In the data rows, 128 means zero.
Here are some numbered points:
[128  93  68  99 153 164 111 140  99 128  11 193  51 228 110 121 132 134
 108 123 124 132 133 134] 0
[128 106  64  97 152 166 117 153  86 126  13 193  50 243 109 135 129 132
 117 131 124 149 140 124] 1
[136 154 201 162 116 101 126 137 116 135  80 150  99 173 137 131  40 103
  92 122 148 110 139 115] 2
[136 136  80  97 129 121  61 118 142 117 172 111 177  81 149 151  39  94
  92 110 118 133 106 136] 3
[124 155 151 119 126 102  96 114 122 129  98 145 120 152 142 148  52  97
  92 142 143 106 147 105] 4
[139 142  95  93 109 105  54 106 142 119 178 109 165  79 149 139  39  97
  94 119  79 128 103 135] 5
[131  62 171 185 180 169 255 151 165 146 255  48 219   0 110 103 116 123
 147 107 182 149  95 118] 6
[122 103  79 114 143 154 109 144  91 131  34 169  60 212 112 124 103 117
 106 106 156 140 109 150] 7
[129 191 192 128  89  60  73  90 161 119 213  99 183  55 161 139  84 117
 112 143  78 107 138 125] 8
[121 108 226 200 121 144 255 152 139 145 156  90 104 112 107  83 255 188
 225 124 177 149 131 121] 9
[121  72 155 166 159 161 255 126 169 141 234  56 202  30 109 101 215 160
 186 149 148 126 155  96] 10
[125 105 145 156 146 152 183 165 111 130  53 152  48 226  90  94 230 178
 182  99 127 162 103 141] 11
[143 123 136 126 125 139 116 145 103 122  49 164  79 211 120 125  67 115
 101  86 143 146  82 152] 12
[122 185 146 125  82  83  60  81 151 118 219  86 201  50 146 151 115 106
 131 172 117 109 167 109] 13
[143 148 173 129 125 110 110 115 120 130  80 158 112 169 155 147  52  98
  88 137 147 118 144 119] 14
[136  82 228 201 158 152 255 141 156 163 255  42 200   0 113  99 141 127
 176 104 137 130 112 111] 15
[122 106  52 107 163 173 108 143  99 129  22 175  56 218 110 136 115 136
 108 116 161 138 115 134] 16
[127 156  85  93 109  92  36  75 165 123 230  85 196  30 144 153 129 121
 139 180 116 112 165 121] 17
[144 121 222 185 113 130 189 172  96 129  28 178  28 255 106 116 202 172
 151 111 168 131 123 133] 18
[130 108  63  93 164 175 109 154  86 117  21 188  55 230 121 134 107 135
  98 118 158 149 120 147] 19
[112  80 185 179 150 151 255 127 172 154 235  51 202  30 110 103 205 158
 186 147 151 123 163 106] 20
[113  79 129 163 159 169 255 160 155 142 205  85 139  76 103  94 255 183
 202 111 171 146  97 132] 21
[119  93  50 107 162 178 100 144  99 129  17 188  67 219 123 124 112 137
 111 108 124 151 120 133] 22
[123  99 161 169 137 153 239 143 126 133 110 118  81 160 110  88 255 203
 207 153 180 132 171 108] 23
[111 165  64  73 102 109  30  74 167 123 218  96 208  37 142 152 145 110
 129 179  67 104 172 126] 24
[131 135  31  85 135 143  62 101 132 110 138 142 163 114 138 154  37  93
  75 134 134 130 128 123] 25
[113 171  83  86  95  89  40  76 155 113 227  87 205  31 144 140 135 122
 135 169 114  96 174 121] 26
[122 168  71  79 111 103  36  87 165 113 217  98 209  30 140 140 130 109
 136 170 108  99 174 111] 27
[115  52  81 142 166 189 246 153 148 150 210  68 170  55 103  88 255 161
 211 115 174 157 126 126] 28
[124 133  74  96 120 123  60 116 139 117 159 123 175  71 135 153  49  81
  94 110  83 131 107 147] 29
[129 175 187 123  91  61  79  89 161 117 216  98 198  44 160 149  88 115
 115 147 115  96 143 111] 30
[143 122 236 172 126 120 190 158  96 130  28 176  27 253 120 114 192 169
 151 111 133 141 124 123] 31
[142 123 133 125 126 126 115 144 105 135  49 174  79 199 130 124  68 126
  91  98 148 147  83 139] 32
[131 178 197 131  76  59  82 103 149 122 202 100 183  44 148 149  91 101
 123 151  70  97 135 116] 33
[133 151 208 145 117  90 121 131 118 122  71 148 102 168 141 146  52 103
  92 142 113 107 146 125] 34
[108  87 108 137 151 174 207 145 133 130 106 128  74 181 104 103 255 188
 211 145 176 137 158 113] 35
[133 161 163 131 102  89  77 116 139 122 196  95 184  55 145 137  60  89
  92 109  75 120 109 146] 36
[132  85 131 151 140 169 182 178 114 142  47 151  50 223 104  97 236 177
 182  88 165 149 105 152] 37
[138 156 145 132 118 119 101 123 112 114  88 144 120 159 141 138  51  93
  87 141 107 119 158 108] 38
[139  97 163 151 129 147 177 167  99 133  42 165  45 227 105 108 226 190
 165  99 170 158  92 152] 39
Which five points above are nearest to each new point? Their numbers follow each, nearest first.
[116  69  83 132 159 194 200 146 126 126  85 146  81 177  88 106 255 185
 204 136 138 145 148 131] 35 37 23 11 39
[129 137  27  85 146 142  48 103 134 124 137 138 154  89 149 143  37  91
  73 125  93 128 126 127] 25 29 3 5 38
[106  71  79 136 167 192 205 156 115 138  88 134  73 184  91 107 255 199
 209 150 171 153 164 126] 35 23 37 11 39
[118 135  43  76 135 141  53 113 119 124 137 130 148 113 137 143  35  83
  86 134  93 116 129 122] 25 29 3 5 38
[133  99 226 199 134 132 255 162 136 139 141  97  95 139 109  95 255 192
 225 136 171 130 133 114] 9 23 21 35 11
[113  63  63 127 174 191 252 133 149 137 227  80 181  47  94  89 255 156
 210 139 133 142 126 118] 28 21 10 20 6
[153 158 208 153 106  91 128 137 101 137  67 156  93 199 142 139  59 109
  85 101 150 131 112 138] 2 34 14 32 12
[146 154 196 146 117 104 124 134 118 121  80 162  99 170 151 146  51 115
  83 137 107 108 132 126] 34 2 14 38 4
[134 166 158 123  97  74  69 106 152 124 199 105 182  66 155 150  50 105
  96 121  76 111  97 144] 36 8 5 33 30
[139 157 216 151 105 109 120 137  97 134  52 165  91 187 142 139  58 108
  96  96 152 117 110 140] 2 34 14 32 12
[137 176 184 123  92  63  70  86 162 119 205  88 198  55 146 149  89 114
 114 161 116  96 156 113] 30 8 13 33 36
[112  67 147 165 158 165 251 162 146 138 205  75 136  78  90  84 255 184
 208 101 167 149  97 144] 21 28 9 10 20
[119 136  29  86 131 139  50 114 120 113 141 122 169  90 133 154  38  81
  86 124 119 119 124 127] 25 29 3 5 4
[130 167 136 122  97  97  64 114 134 121 179  98 181  55 141 151  55 101
 101 120 113 112  93 146] 36 5 3 29 8
[118  70  86 139 166 178 205 155 127 139  97 147  71 172  92  93 255 187
 208 152 139 150 153 114] 35 23 37 11 39
[130 135  40  86 136 132  53 100 118 122 140 126 163  99 136 155  48  81
  75 144 136 128 136 122] 25 3 29 5 4
[136 113  79 113 144 163 107 143 100 130  36 183  60 211 112 128  93 119
 106 108 156 139  96 138] 7 16 19 22 0
[120  60 153 172 182 167 255 142 151 148 245  57 205   3 111  92 123 123
 156  95 144 140  97 116] 6 15 10 20 28
[136 104  87 117 143 152 100 143 100 118  41 171  59 211 127 124 103 116
  94 106 118 150 106 152] 7 22 19 0 16
[136  86 244 217 140 134 255 137 158 161 246  54 197   3 115  98 158 147
 185 116 188 137 115 118] 15 20 6 10 21
[128  72 157 162 153 156 254 150 142 140 197  75 141  82 103  80 255 193
 221 111 127 158  96 143] 21 28 9 10 20
